Rotation paths and how fast each direction turns (degrees a step):
Each turn is a multiple of 5 degrees from 10 to 175, or 0.
Each row of a path follows its step; steps can be skipped.
path 1
step 0: [-3, -2, -13, -13, 8, -13, -12, -7, 19, 5, 12, -8, -1, -2, 13, -15, 15, 15, -16, -27, 7, 28, -6, 14, -3, -6, 52, 5, -3, -19, 12, -6, 2, 55, -23, 14, 23, 9, -6, 39, -12, 36, -47, 3, 21, -8, -2]
step 9: [-26, -17, 15, -10, 6, -36, -46, -8, -32, -39, 7, -2, -16, 12, 19, 1, -10, -30, -3, -18, -34, 21, 9, 3, 22, 17, 2, 33, 5, -5, -20, 1, -19, 16, -11, -11, 34, 1, 35, -3, -4, 16, 5, 1, 30, -5, -6]
step 11: [-18, 3, 6, -12, 29, -18, -5, -33, -13, 14, -12, 33, 24, -15, 15, 2, 39, 30, -5, 30, 22, 15, -12, 15, 10, 5, 15, -6, 11, -24, -8, -18, 10, 27, -28, 23, -8, -14, -5, -18, 33, 5, 22, 19, 41, 8, 15]
step 12: [4, 15, -24, 38, 1, -3, -4, -18, 7, 9, 10, -8, 14, 21, -23, 12, -7, 1, -19, 37, -29, 23, -28, 14, -2, 8, 10, 0, -14, 18, 19, 34, -18, -25, 13, -2, -8, 41, -21, 23, -4, 17, -3, -26, -42, 16, -26]
step 13: [5, -10, 17, -7, 19, 38, 11, 44, 33, 20, 14, 2, -9, 28, 3, 14, -10, -7, -15, -1, 42, -24, -26, 4, 21, -39, -26, -19, 24, 7, -6, -8, 19, 10, -11, -18, -9, -7, 1, -11, -2, -1, -1, 33, 14, 27, 26]
step 15: [-6, -20, -20, -4, -9, -4, 28, 27, -28, -22, -8, 5, -1, -14, 2, 21, 0, -51, 21, -38, -1, -47, 18, -7, 21, 0, 22, 3, 0, -7, -8, 40, 16, 6, 4, -32, -23, -11, -11, -13, -18, -22, 22, 4, -16, 3, -15]
step 18: [-14, 7, -18, -25, 32, 2, 13, 24, -11, 3, 17, -29, -4, 37, 2, 11, 18, 0, 3, 20, -35, 39, -10, 17, 17, -6, -17, 34, 6, 43, -16, 5, 17, 14, -28, 20, 8, -11, 3, -26, 18, 3, -14, -15, -5, -4, 35]
step 19: [-27, 11, 0, -1, 0, 21, -6, 1, 32, 1, 17, 27, -6, -12, -21, -8, -29, -1, 4, 34, 21, 16, -15, -31, -24, 8, -21, -52, 22, -19, 3, 7, -47, -6, 13, 16, 10, -17, -22, 27, 1, -15, -19, -12, 14, -10, -13]
step 20: [30, -41, 31, 14, -12, -18, -21, 3, -35, 2, 6, 4, 23, 29, 13, 13, -6, 3, -9, 11, 3, 6, -10, 30, 65, -10, 6, -3, -27, -31, -1, 17, -9, -11, -6, 0, 1, -8, 1, -35, 1, -31, 13, 11, 1, -5, 14]
Directions:
[1, 5, -11, 8, 4, 0, 1, -2, 5, 3, -2, -1, 0, 9, -10, 1, 1, -5, 4, -2, -7, -3, -5, -7, -5, 10, 4, 7, 7, -14, -10, 4, 0, 2, 1, 3, -2, -1, 3, -8, 5, 1, 5, 2, -2, -3, 4]  110
[4, 5, -6, -5, 5, 1, -5, -6, 10, -1, 0, 8, 1, -4, 8, 5, 3, -8, 6, 1, 2, 8, -1, 3, -7, 0, -5, -6, -4, -10, 4, -5, 5, -1, 0, -6, -6, -2, 6, 9, 0, -1, -6, 1, 5, -3, 13]  135
[-3, -1, -11, 0, -6, 5, -7, -1, 5, -4, -7, -1, -4, 2, 3, -3, -9, 2, 5, -5, 10, -8, -2, 18, 0, 1, -2, -4, -1, -5, -4, -3, 5, -1, -6, 3, -1, 4, -1, -8, -5, 5, 0, -7, -7, 6, -3]  45
[1, 4, 7, 3, 8, 7, 4, -7, -4, 3, -7, 3, 3, 1, 6, 2, 3, -1, 4, 3, 0, 4, -8, -2, -6, -6, -9, 3, -6, 1, -7, 2, 2, 9, 2, 0, 5, -7, -8, -1, 7, 8, 2, -15, -3, 4, -6]  55
[-3, 2, -5, -7, 2, 7, 3, 7, 6, 3, 0, 9, -5, -3, 1, -1, -6, 4, 6, -7, -5, 14, 4, -4, 1, -10, -1, 9, 6, 1, 5, 1, 3, -8, 0, 0, 9, -2, 4, -11, -3, 2, 5, 0, 5, -3, -7]  85
path 2
step 1: [4, 17, 24, -3, 40, 3, 5, 7, -37, -4, -4, -5, 17, -21, -15, -4, 1, -16, -17, 14, 15, 21, -7, 10, -7, 2, -3, 22, 40, 4, 18, 39, 13, -1, 37, 16, 12, -8, 1, 8, -4, 17, 11, -12, 6, 13, -23]
step 4: [1, -24, 5, 27, 8, -12, 3, -10, -10, 2, 24, 6, -7, -6, -34, -16, 18, 11, -7, -16, 17, 35, 17, -12, 19, -29, 15, 16, 23, -10, 6, 3, 12, 8, -41, -16, 21, 4, 17, -2, 9, 0, -3, 27, -16, 27, -8]
step 10: [-22, -4, -6, 43, 10, -28, 18, -16, 3, 23, -11, 18, 0, -22, 18, -18, -15, 8, -33, 1, 12, 25, -9, -17, 1, -20, 0, 18, 11, -11, 16, -36, 10, 2, -11, 2, 9, -10, -3, 23, 0, -12, 37, -4, -2, -13, -6]
step 14: [-8, 10, 21, 42, 1, -33, 12, -7, 1, -12, -8, -17, -3, -9, 24, -11, 5, -7, 7, -3, -13, 7, -36, -1, 13, 7, 6, 23, -5, -19, -6, 1, 32, -7, 0, 18, 38, -12, -14, -20, 1, 1, 28, 12, 23, 5, 34]
step 15: [-19, 3, 20, 8, -13, -21, 6, 15, -13, 7, -29, 3, 18, -13, -9, -10, -2, 3, -15, -35, 14, 0, 17, -5, -24, 22, -1, -1, 35, -5, -14, -22, 22, -12, -20, 13, 16, 3, 20, 3, 0, -29, -35, 8, -22, 23, 19]
step 17: [-37, -11, 17, 14, -12, 0, 23, 8, -19, 4, -27, 9, 32, -13, -10, -40, 9, -3, -5, 10, -2, -20, 28, -20, 9, -28, -7, -17, 8, 2, 0, -15, 11, 13, 38, -6, 15, 0, 0, -27, -27, -4, 7, 5, -17, 4, -2]
step 18: [2, 4, 13, 16, -12, -25, 8, 26, 3, -3, 15, 19, 4, -13, 18, 13, -7, -15, -2, -20, 23, 2, -36, -28, -4, -1, -17, 33, 23, 16, 22, 11, 5, 8, 34, 30, 9, -2, 1, 3, -11, 11, 37, 10, -8, 24, 0]
step 20: [5, -12, 11, -12, -3, -15, -9, 7, -27, -21, -22, -14, 11, -39, 22, 10, -21, -15, 42, -13, 11, 38, 6, -17, 18, -14, 6, 21, 14, 21, -9, 14, 5, -8, 10, -8, 20, 7, -10, -5, 11, -29, 17, 12, 5, 4, 20]
step 24: [-26, -5, 8, 0, 14, 8, 1, 4, 6, 3, -11, 19, 9, -20, -2, 15, 5, -29, 20, -43, 33, 28, 2, 15, 21, 2, 11, 1, 10, 16, 4, -12, 10, 5, 51, 19, 4, 6, -26, -30, 15, 3, -3, 5, 1, -10, -16]
Directions:
[-1, 5, 5, -4, -4, -2, 9, 0, 4, 2, -3, -10, 12, 7, -6, 6, -4, 6, 2, -6, -1, 0, -1, 12, -5, 1, 11, 0, -5, -4, -2, -2, 10, -5, -3, 2, -2, 0, -1, -4, 5, 5, -2, 11, 5, -1, 6]  45
[-14, 2, -4, -1, 7, -5, -5, 1, -4, -2, -10, 0, 5, 0, 2, 3, -3, 3, -6, 4, -4, 2, 5, 1, -2, 5, 5, -7, 7, 1, 7, -4, 11, 14, 5, -3, -3, -6, -4, 0, 8, -4, -2, -8, 0, -4, -4]  155
[-1, 2, 9, 5, -2, -7, -5, 1, 1, -5, 7, -2, -1, 5, 3, 12, 4, -5, -1, -7, 3, 4, 0, -5, 10, -9, -1, -4, -6, -3, 10, -2, 5, 1, -7, -6, 1, -6, 0, 6, -4, 1, 3, 0, -5, -14, 4]  175
[-8, 2, 1, 5, 5, 3, 13, -4, -4, 8, 0, 1, 0, 10, 5, -2, -4, 1, -2, -9, -2, -9, 0, -6, 0, -5, -6, 6, 2, -1, 4, 5, 3, 3, -2, -4, 5, 8, 1, 3, 3, -12, 1, -5, 5, 4, 11]  10
[0, 1, -5, 1, 2, 1, 3, 1, 7, 7, -2, 3, 2, 2, 1, -1, -4, 4, 14, -5, 5, -5, -3, -3, 2, -7, 1, 2, -5, 0, 11, -5, -1, 13, -3, 0, -3, 2, -3, -7, -2, 3, 3, 6, -12, 7, -14]  55
[-3, 1, 6, 2, 5, -5, 6, 0, 7, -1, -3, 16, -3, 2, -3, 15, 8, -7, 5, 1, 0, -2, 1, -2, -8, 5, -2, 6, 4, 7, -2, -9, -1, 0, 2, -3, -4, 5, 1, 8, 1, 6, -9, 5, 2, 3, 1]  120
[1, 1, -1, -7, 0, 9, 3, -8, -1, -1, -4, 5, 5, -9, 4, 6, -7, 0, 4, 3, 2, -1, 7, 1, 1, -9, -3, -2, -7, -1, -3, -11, -4, -1, 6, -4, 12, 2, -5, -1, -1, -4, 3, 1, 11, -12, -4]  100
